In the data rows, zero lies at 4.5, halfway between 4 and 5.
Here are some numbered points:
[2 7 3 5 7 0 5 5 6 7 6 6 4 6 6 4] 0
[5 5 4 4 4 4 6 3 6 6 4 4 6 4 6 6] 1
[4 4 2 3 3 4 5 4 4 6 3 4 4 5 7 5] 2
[7 4 6 2 4 5 2 3 3 4 6 5 3 3 3 8] 3
[3 6 4 5 7 2 5 3 7 7 5 6 6 4 6 5] 4
[6 1 2 3 7 9 5 5 3 3 1 2 5 0 5 2] 5
[4 1 4 3 7 7 7 5 3 3 6 2 5 3 3 4] 6
[5 3 4 4 7 6 6 5 6 4 1 5 5 2 5 5] 7
[5 5 8 5 0 6 0 5 0 4 5 3 5 7 0 6] 8
[5 5 3 5 8 6 9 6 6 3 4 3 5 2 6 2] 9
[6 5 1 7 5 4 7 5 6 6 6 7 5 4 8 4] 10
[2 7 0 6 5 2 6 3 8 6 5 7 6 4 7 5] 11
[5 6 5 5 3 6 4 2 3 5 3 2 3 5 2 7] 12
[3 7 2 7 5 0 7 5 6 5 6 6 6 4 7 4] 13
[5 3 6 3 2 5 4 4 2 3 3 4 3 3 0 4] 14
[4 3 7 4 4 6 4 4 4 3 3 4 4 0 3 4] 15
[5 6 4 6 4 2 5 6 5 4 4 6 4 8 4 8] 16
[2 8 0 7 6 0 9 5 7 7 5 3 5 7 9 3] 17
[4 5 7 4 1 4 0 4 3 3 5 5 2 7 1 4] 18
[8 2 9 3 3 7 2 3 0 2 4 4 2 5 0 4] 19
[5 3 5 5 4 8 2 4 3 5 4 3 3 2 3 4] 20
[2 4 2 7 4 0 7 4 9 7 7 9 5 7 9 5] 21
[3 3 6 3 2 6 2 5 1 5 8 4 3 7 4 7] 22
[5 3 2 4 6 6 5 7 5 3 4 6 6 4 8 3] 23
[3 3 6 3 4 3 3 7 4 3 4 3 5 6 4 7] 24
[6 6 7 3 4 5 4 4 4 5 4 2 6 6 4 6] 25
[6 5 8 3 2 6 1 3 0 3 5 4 4 5 1 5] 26
[8 4 5 4 6 7 6 2 2 0 2 3 3 2 1 5] 27
[5 4 9 3 0 4 2 2 0 3 2 6 3 6 2 5] 28
[5 4 2 8 7 1 7 5 7 7 4 7 7 5 7 4] 29
[3 6 4 7 5 5 5 3 5 5 3 7 7 7 4 5] 30
[5 7 3 6 5 3 7 5 6 6 5 6 6 6 8 4] 31
[5 5 3 4 7 4 7 6 7 5 3 1 5 2 6 4] 32
[5 6 4 5 8 6 5 5 6 3 5 4 5 4 5 4] 33
Which five points above are nearest to each new point, looking only along the 2 directions in which the numbered points spread most? Their numbers follow each, nearest first.
[3 8 2 9 6 0 6 6 6 6 6 7 4 9 8 5] 21 0 13 11 17
[2 6 3 4 4 2 5 7 6 4 4 5 6 4 9 4] 4 31 10 13 29
[5 5 4 2 6 8 6 3 4 4 5 2 7 1 2 4] 6 15 7 27 20
[3 5 5 5 3 5 2 4 4 5 6 6 4 8 5 4] 16 24 30 25 22
[5 5 8 5 2 6 1 5 0 3 4 3 4 5 1 5] 26 28 8 14 3
[6 2 6 1 4 7 5 5 0 5 5 1 5 0 2 2] 27 15 20 6 14
[5 5 9 3 2 5 0 3 1 2 4 3 1 8 0 9] 8 28 26 18 22
[7 3 7 2 4 7 3 5 1 2 2 6 4 5 1 6] 14 19 3 26 20
[4 3 4 3 5 7 5 2 4 5 5 3 5 3 3 4] 15 6 20 33 7
[5 3 6 4 3 6 3 4 4 3 4 5 4 4 4 6] 12 25 3 24 20
[2 4 2 8 4 2 5 5 6 4 6 6 5 5 6 5] 4 31 0 30 13
[4 5 2 6 3 0 5 4 7 9 6 7 4 6 7 5] 0 13 21 31 11
[4 4 7 4 3 7 3 2 2 4 3 3 5 2 2 5] 14 20 3 15 12
[4 2 6 3 7 9 4 4 5 2 4 4 4 1 2 3] 27 6 15 20 5
[5 3 0 4 8 6 9 5 7 4 5 3 6 0 8 2] 9 32 23 7 33
[4 4 2 3 5 5 5 4 3 5 4 3 4 3 4 2] 33 7 6 23 2
[4 5 7 6 3 4 3 3 3 5 5 4 3 7 0 6] 22 18 12 3 24
[4 6 0 6 7 2 8 5 8 6 8 6 5 4 8 5] 29 11 17 13 10
[5 3 0 5 7 5 8 4 7 3 3 5 3 1 8 2] 9 32 23 7 33
[4 6 5 5 3 1 4 5 7 5 5 6 6 4 5 4] 30 16 4 2 1
[4 0 8 2 4 9 5 3 2 3 4 2 3 3 1 4] 27 14 20 15 19
